Each path below is one point turned by a fixed rotation once a step. After each direction that follows a path, write how fast that rotation turns it, in degrees each step (0 if it stays still).
Each turn is a multiple of 5 degrees from 10 to 175, or 0.
Each row of a path follows its step; steps can be skipped.
Path 1:
step 4: 20  5  -5  14  8  -4  -12  -7  5  5  -8  18  5  -4  2  14  12  -5  17  20  0  1  2  2  2  0  9  -5  20  1  -8  -1  -4  3  -7  5  -8  -17  2  -11  -4  -13  -10  -7  -7  11  20
step 7: -7  7  -12  7  7  14  -9  -7  16  3  -4  -4  -3  11  18  0  22  -11  -10  29  4  7  -6  -8  0  -2  1  8  -14  0  -11  -10  -6  -11  -4  4  -16  -15  -4  -2  4  3  -6  -12  0  -2  -7
step 9: -1  -4  4  3  14  3  13  5  -9  -10  4  -2  -1  -4  -3  12  -16  3  -6  10  4  -28  -8  6  -9  -11  -8  -2  -18  3  -11  4  -19  0  2  7  -5  -9  4  -5  -6  7  3  -30  3  12  4
step 10: -3  -13  0  13  -2  -2  -4  6  10  19  -3  13  -8  6  8  4  -4  -1  3  12  5  -9  9  -9  10  -8  4  19  -19  -8  1  11  6  -24  2  -3  1  -15  9  -7  -17  -15  7  3  -2  11  9
step 13: 5  -4  -12  -5  0  -1  -5  -1  8  -9  -2  14  6  -4  14  20  -1  1  -11  11  -1  -3  12  -11  11  -17  -11  2  -13  19  3  4  6  3  -25  2  0  -10  3  -10  -18  6  4  -3  1  -20  -3
step 14: 11  -18  -17  -11  -5  -7  -7  -3  -9  -1  10  14  3  6  -6  0  3  -3  18  8  1  -21  3  2  9  7  13  4  18  2  -13  19  2  2  -6  3  8  -1  7  -6  -5  -4  -17  -4  7  -9  17
step 15: -8  5  5  -1  -8  -8  -12  15  10  -8  10  -4  -7  5  17  4  -26  -6  6  3  4  -10  -2  14  -2  -1  -9  -2  -7  7  0  18  -4  14  -9  -7  -12  -4  13  3  11  -3  -25  0  10  7  -7
step 16: 11  25  -3  23  -7  -21  -15  7  -8  9  -12  16  -2  1  3  7  0  -5  -5  12  5  -1  11  -1  5  -10  14  13  3  3  -4  -2  18  0  -10  0  -4  10  8  -8  -5  0  -10  1  2  -1  -17
3  4  -1  -1  -5  -4  -1  2  -2  -4  0  6  2  7  2  -2  -1  2  3  -5  -4  0  3  1  4  0  1  -6  -2  1  0  7  2  0  -2  0  1  -2  2  1  3  5  0  1  -1  -2  -1
25
0  -5  1  3  3  -4  -3  0  4  3  1  4  1  4  -1  -3  4  -5  3  4  -2  5  2  -4  -1  -4  -1  0  -3  2  -5  -1  1  2  5  0  2  0  2  -3  -3  2  3  0  -1  -6  2
110
3  2  -1  -1  -2  -1  -1  3  -1  1  3  1  -1  -1  2  -1  2  -1  -3  -3  1  -4  1  0  3  -5  -5  3  -6  3  7  -6  7  2  0  -2  1  4  -1  2  -5  -1  -1  8  -1  -2  1
140
Path 2:
step 0: 13  14  -7  -19  -19  -9  7  13  12  6  23  -12  -2  6  -5  0  -12  -2  -8  -14  -10  -15  -5  -11  -4  -2  -4  -6  -9  -4  10  2  6  -13  -8  6  -2  -3  -4  -5  -11  1  -12  0  -1  5  -3
step 4: -3  19  -8  -17  -17  9  2  4  6  -15  -12  2  -1  6  -1  -7  -1  -6  8  -12  -3  -5  14  9  6  1  -3  3  16  -14  -10  17  -2  9  -7  16  5  6  10  1  -11  -2  8  6  -12  12  -4
step 6: -1  4  -4  -2  10  16  21  -5  -4  -28  -7  -3  5  5  11  11  -6  1  7  12  -7  3  19  -11  -9  3  -12  -5  7  1  3  -9  7  -7  -4  2  -3  12  -4  10  2  9  -8  8  -3  19  5
step 9: -5  8  4  -3  -1  22  12  4  1  -12  -19  -8  -6  13  -13  -4  0  -14  -7  12  -11  4  10  10  -7  1  2  -5  6  -2  4  -1  6  -4  0  -12  22  5  -3  -5  -20  5  0  0  -1  8  -18
step 10: -7  0  -4  9  -10  14  1  6  23  2  9  -8  6  -11  6  -3  22  -12  17  -10  -5  5  6  -3  -13  -3  -5  -14  -1  5  17  -13  -5  -3  -13  -10  -5  11  0  -2  8  0  0  -2  15  3  -4
step 13: 0  15  5  8  -12  12  -1  -6  6  20  21  -17  1  9  0  -9  -3  -20  8  -10  -7  10  -9  4  -8  16  -4  -14  -10  1  0  -1  0  2  13  -1  2  7  5  -6  -3  4  -16  -1  1  12  -5
step 14: 15  9  -3  19  -1  5  0  -13  22  -10  -5  -14  -8  0  -6  15  6  -5  -9  13  -10  7  12  -1  8  -16  -12  -14  6  -4  0  -5  4  -3  -3  10  11  0  -5  10  -3  8  -8  4  -10  -2  -12
step 16: 21  13  0  -9  -1  7  3  16  12  -3  19  -21  -1  11  -2  -11  -14  1  5  1  4  4  -8  2  1  1  -15  5  -1  0  -9  -10  0  0  -2  22  -3  -11  6  9  -1  -3  -15  -6  -9  7  3
-6  -1  2  4  5  3  -4  2  2  0  -2  -2  1  2  0  5  1  1  3  5  -4  6  -2  -5  -1  4  -2  0  0  -3  0  1  -3  1  -2  -5  -1  1  1  -3  0  0  -9  -1  -2  0  0
95
-3  -1  -1  2  7  -1  3  -4  3  -4  -1  0  0  3  0  -4  -6  -1  -2  -4  1  2  -1  2  0  0  1  4  -6  0  1  0  5  -4  -2  -1  -6  -2  2  1  5  -1  -1  -4  0  3  5
70
1  4  2  4  -1  -3  -3  -4  -3  -3  0  4  0  4  6  0  3  -1  0  -4  -2  0  -6  0  -1  -2  4  -1  3  2  -1  2  -1  -1  -2  4  2  0  6  4  1  6  -4  -2  0  0  -2
35
1  -1  -1  0  1  -2  0  -1  3  4  -5  -2  -4  5  0  -2  3  -2  4  2  -8  -4  -1  1  4  -5  -2  6  6  -3  2  1  6  -1  -3  -2  2  -1  -1  2  -1  -3  2  1  0  -2  0
145
-6  5  3  3  0  -1  -1  -2  0  2  2  0  -1  -2  1  0  -2  2  -1  -2  -2  3  2  0  0  1  -4  4  -3  1  -8  -1  7  2  -1  1  4  5  -2  -4  2  1  3  2  0  -5  -6
70
-4  1  0  -1  -5  -4  2  7  -2  0  -3  2  1  -1  2  3  -4  1  -2  -3  -4  -4  2  -4  -1  3  3  -4  0  -2  -1  4  4  1  -4  -6  -5  0  0  5  -2  2  2  2  -2  1  2
10
Path 3:
step 0: -20  6  -1  -7  3  -2  -6  6  2  2  -7  5  9  12  -4  -13  -12  16  2  7  -6  17  -23  -5  -3  10  1  7  -2  4  4  5  7  -14  4  -14  14  -2  0  -12  -9  -7  -5  14  7  -7  6
step 1: -15  -12  5  5  5  1  -7  -1  11  -11  5  10  -3  -15  4  7  5  16  10  -3  10  -3  -3  -30  -6  -3  -2  -4  -8  1  -8  -9  4  -8  7  -10  -3  18  16  0  -2  -1  -7  9  -1  -7  -2
step 6: -6  4  -1  -7  -1  3  -8  0  14  0  3  -21  -1  -20  -3  0  -1  6  16  11  -9  2  -2  6  0  -2  13  -19  6  17  2  -1  19  -18  -5  -8  7  12  1  -3  -13  0  2  -3  3  5  -3
step 7: 6  -4  -7  3  0  -15  -10  11  5  -12  14  -1  13  -10  -15  0  -1  -4  24  13  10  -6  1  -9  -4  0  3  8  -2  -7  -5  -10  10  -1  -7  -2  6  -6  -4  -7  5  -14  8  1  -23  0  8
step 8: -9  4  -10  3  16  -12  -6  -4  -10  -11  -10  -5  13  -1  7  6  11  1  -6  16  -3  4  -21  10  -17  -21  -1  4  3  -6  -10  -8  14  -10  -7  6  3  -4  3  -10  3  4  3  -6  6  -6  6
step 11: 9  1  -11  0  2  0  8  1  -8  -20  4  -7  4  2  -1  -12  -7  7  6  17  -3  -7  -19  4  3  -15  6  -10  -2  15  -19  -13  -15  -6  -3  -7  2  -5  -7  -1  9  2  6  -11  -5  13  -6
step 12: -9  -8  -4  -11  -1  3  1  -13  -9  1  -5  3  6  -3  -15  0  -8  19  9  4  9  10  -14  17  -9  -5  -3  3  4  3  5  -1  11  0  -7  -27  9  -5  -10  0  0  -4  15  15  -2  0  8
step 13: -18  3  0  -4  -1  -6  -9  2  -5  -15  9  10  9  -13  -10  0  -3  11  -4  5  -1  -15  -27  -16  -2  1  -18  -5  -4  1  9  -3  8  3  11  -11  0  -8  13  0  0  -1  -12  -1  -4  0  -8
-1  -2  -2  2  -2  2  -5  3  2  4  -2  -8  0  -3  4  -1  2  -5  1  7  -3  3  3  -3  -1  1  -2  2  -2  -2  2  -2  0  1  -5  4  1  1  3  4  -1  0  3  5  -1  0  -3
25
-5  -4  -1  -3  0  4  0  -1  6  0  1  0  0  0  0  0  0  -3  0  1  -1  4  3  7  3  7  -1  -1  4  0  0  2  2  -1  0  -7  5  -2  -1  -2  -2  -6  0  2  5  0  -3
120
1  -3  4  0  1  4  -5  1  -3  1  0  5  1  -2  -3  -5  -3  -4  0  1  -1  2  -4  4  0  2  0  4  4  -2  3  -1  2  -1  3  6  1  -3  -1  -4  4  4  -4  1  -4  -4  -3
140
